Named moves (each a turn or a mirror), then the moves between two rows, first move first; the first pair answered
rege:
[-0.01 -0.78 -0.27  0.59 -1.06  0.03 -0.12  0.39] => [-0.09 -0.59 -0.30  0.64 -1.28 -0.03  0.10  0.32]
[-1.54  2.80  1.31 -0.97  0.01 -1.31  2.84  0.80] => [-2.44  0.73  2.78  1.54  1.63  1.78 -0.66 -0.90]
[-1.87  1.60  1.39 -0.27  0.02 -1.37 -1.37 -0.84] => [-1.88  1.81  1.28 -0.43 -0.09 -1.55 -1.01 -0.88]
[ 1.04  1.88 -1.30 -1.46 -0.33 -1.54  1.84  0.45] => [ 0.26 -0.39  0.20  1.47  1.41  1.97 -2.12 -1.41]
Rizu:
[ 2.08  0.24  1.65  0.00 -0.48  1.01  0.44  1.83] => [-1.34 -0.13  2.40  1.95 -0.29  0.42 -0.69 -0.42]
[-2.48 -0.06 -5.07 -0.45 -3.74 -0.99 -1.95 -0.01] => [ 4.15  4.16  0.21 -3.64 -0.30 -1.75  0.18  0.89]
[-3.92 -0.80 -0.83  0.69 -0.53 -1.41 -0.11 -1.16] => [ 1.32  0.09 -1.58 -2.44 -0.51 -0.43  1.70  2.68]
[-0.20  1.45  3.33  1.16 -0.32 -0.75  1.05  0.66] => [-2.34 -0.80  0.14  2.02 -2.30  0.12  0.48  1.28]
fazeg:
[-1.74  1.69  0.55 -0.52  0.62 -2.43  0.62 -2.43] => [-2.07  1.27 -1.44 -0.83 -0.37 -2.54  1.06 -1.53]
[ 2.27  0.06 -2.37 -2.18  1.03  1.55 -0.20  1.87] => [ 2.74  0.66  0.29 -1.57  2.41  1.75 -1.03  0.95]
[ 1.82 -2.03  0.18  0.64 -0.57  3.32 -1.64  2.07] => [ 1.61 -1.40  2.18  1.27  0.43  3.09 -2.03  0.88]
rimoz:
[ 0.08  3.25 -0.21 -1.86  0.95 -2.86  2.88 -1.18] => [-3.40  1.33 -2.78 -0.41 -0.10 -2.46  1.58 -2.16]
[ 1.42 -0.61 -1.13 -0.23 -2.68  1.41  1.01  3.12] => [ 1.49  0.01 -0.35 -0.41 -2.72  0.50  1.69  3.30]
[-0.54 -1.10  1.11  0.84  1.85  1.16 -2.43 -1.72] => [ 0.92  0.15  2.34  0.16  2.36  0.92 -1.74 -1.41]
[ 0.49 -1.10  3.12  2.18  0.79  2.07 -1.96 -0.56] => [ 1.01  0.19  4.42  1.67  0.79  0.85 -0.81 -0.44]
Pairs:
Between the rows of a pair lie two moves.
[ 0.54  1.63 -0.31 -0.72 -3.35 -2.81  3.50  1.89] => [-4.15 -0.90 -1.50  2.40 -2.87 -1.38  0.11 -1.47] : Rizu rimoz
[-1.36 -1.14  0.68  2.70 -1.97  1.10 -0.72  0.99] => [ 0.39  1.71  2.07  0.56 -1.67 -1.28  1.98  1.51] : rege Rizu
[ 2.05  0.78 -0.38 -1.86  0.27 -0.23  1.14  0.32] => [ 0.20 -1.14  0.04  0.40  0.87  1.83 -1.64 -1.42] : rege Rizu
[ 0.62 -1.04 -1.94 -0.85 -1.32  1.04  1.65  2.02] => [ 0.75 -2.27 -0.51  0.72  0.16  3.13 -0.41  1.03] : rimoz rege
[-0.38 -0.75  1.00  0.09  1.71  2.20 -1.77 -0.56] => [ 0.88  1.31  0.45 -2.60  0.57 -0.65  1.42  0.92] : rege fazeg
[ 4.11  3.52  2.48 -3.07  0.07 -1.45  2.87  2.28] => [-1.59 -3.15  0.30  3.15 -0.22  4.42 -4.02 -0.38] : rege Rizu
[-1.37 -1.14 -0.10  1.36  0.09  0.37 -0.51 -0.62] => [ 1.75 -0.34  0.77  0.08  0.68  1.02  0.14  0.76] : Rizu fazeg
[ 1.46 -2.19 -1.33  0.48  0.98  4.71 -2.27  0.72] => [-0.68 -1.10  2.11  2.32  2.03  3.33 -2.95 -1.87] : fazeg fazeg
[ 1.33  0.92 -2.03 -0.35 -1.41 -0.42  3.31  1.47] => [-1.99 -0.16 -2.74  1.51 -2.13 -0.62  2.05 -0.05] : Rizu Rizu
[-1.31 -1.36  2.77  1.13  0.52  1.22 -1.74 -3.15] => [ 0.07  0.93 -0.03 -2.78 -1.83 -2.57  2.87 -0.37] : rege fazeg
[ 3.52  0.17  3.37  0.31  1.43  1.68 -1.06  1.30] => [-3.31 -0.66  2.04  2.83 -0.25 -0.87 -1.69 -1.86] : rege Rizu
[-2.29 -1.47 -1.05  2.42  0.50  1.74 -1.26 -0.21] => [-0.09 -0.52  1.40  2.13  2.19  2.29 -1.61 -0.37] : rimoz fazeg
[-0.37 -0.40 -0.76  0.20 -1.41 -0.44  0.55 -0.33] => [-0.30  0.13 -0.24 -0.01 -1.02 -1.11  0.91 -0.42] : Rizu rimoz
[ 2.95  1.12  0.92 -1.54 -0.23 -0.50  1.55  2.11] => [-2.53 -1.09  0.71  2.10  0.40  0.40 -1.95 -1.96] : Rizu rimoz
[-2.11 -0.90 -2.03 -0.16 -0.66 -0.81  0.26 -0.42] => [ 0.06 -1.88 -1.63 -0.18  0.83  1.82 -1.28 -0.07] : rege rimoz
[ 1.06  0.88  1.31 -0.81 -0.36 -0.19  0.94  1.52] => [-2.15 -0.20 -0.19  0.70 -1.40 -0.77  0.21  0.16] : Rizu fazeg
[ 2.54  0.29 -4.88 -2.81 -1.57 -0.31  2.18  3.56] => [ 4.30 -0.07  2.15  0.17  3.77  3.84 -2.65 -0.18] : rege Rizu
[-1.85 -0.24  0.37  2.84 -2.41  0.12 -1.25 -0.27] => [-1.17 -0.88 -1.70  1.98 -2.79  0.84 -1.05  0.61] : rege rimoz
[ 1.34 -1.85  1.02  1.86 -0.21  2.20 -1.03  2.35] => [ 0.92  0.37  4.20  1.80  0.39 -0.38  0.16  0.94] : Rizu rimoz
[-1.73  3.48  4.02 -0.06 -1.02 -5.90  3.19 -0.62] => [ 1.89  2.87  1.43 -2.38 -2.41 -4.72  4.58  3.37] : Rizu Rizu
[-1.16  1.65  2.03 -1.91 -0.62 -1.20  0.62 -0.33] => [-1.27  1.13  0.00 -2.45 -1.50 -1.17  1.09  0.55] : fazeg fazeg
[-2.92 -1.29  1.30  1.86  2.28  0.99 -2.69 -2.96] => [ 4.04 -0.03 -0.32 -2.45  0.33  1.37  1.13  3.34] : Rizu rimoz
[-1.06 -0.90  1.58  1.82  1.31  1.58 -2.44 -0.81] => [-1.78  1.41 -0.98 -0.64 -1.34 -2.76  1.82  0.71] : fazeg rege
[ 2.81  1.50  0.37 -0.94 -2.47 -0.44  5.19  2.27] => [-3.67  0.77 -0.24  1.75 -3.24 -2.59  3.78 -1.46] : Rizu fazeg
[-0.29  1.82  1.15 -1.47 -2.87  0.27  0.83  0.91] => [-0.15  2.19  1.46 -1.60 -2.44 -0.05  0.89  0.67] : rimoz Rizu
[ 0.60 -1.33  0.65  1.47  0.27  0.42  0.47 -0.82] => [ 0.55 -1.79 -0.10  1.62 -0.19  0.57  0.59 -0.46] : rimoz Rizu
[-3.27 -0.59 -2.62  3.35 -1.12 -0.46 -0.23 -4.25] => [ 1.62  1.30 -5.19 -1.41 -1.58 -1.49  3.60 -0.36] : rimoz rege
[ 2.44  1.79  1.16 -1.82  1.14 -0.73  0.92  0.95] => [-1.42 -0.14  2.01  1.71  1.25  0.38 -1.85 -1.83] : rimoz rege
[-0.22  2.22 -0.69 -1.88 -1.86 -4.51  4.49 -0.13] => [-0.87  0.93 -3.23 -1.88 -2.87 -3.69  3.92  0.76] : Rizu fazeg
[-0.15 -0.57  0.45  0.11  2.86  0.13 -2.01 -2.08] => [-1.23  0.33 -2.17 -1.30  0.77 -2.70  0.44 -1.17] : rege rimoz
[ 2.00 -1.62  1.62  0.72  0.19  2.46 -1.86  1.02] => [-1.63  0.68  2.86  1.04 -0.08 -1.89 -0.29 -1.86] : rege Rizu
[ 0.19  1.07  1.50 -0.98  0.02 -1.56  0.22 -0.25] => [-0.58  0.78  0.18 -1.02 -0.82 -1.94  0.57  0.22] : fazeg fazeg
[-0.10  1.89 -1.34 -2.02  2.87  0.72 -3.11 -2.55] => [-0.19  1.56 -4.25 -3.15  0.77 -0.03 -1.53 -0.57] : Rizu rege
[ 2.04  2.47 -0.57 -2.19 -0.72  0.02  2.03  2.21] => [-3.61  1.29  0.92  1.54 -0.23 -0.57 -0.67 -2.14] : fazeg Rizu
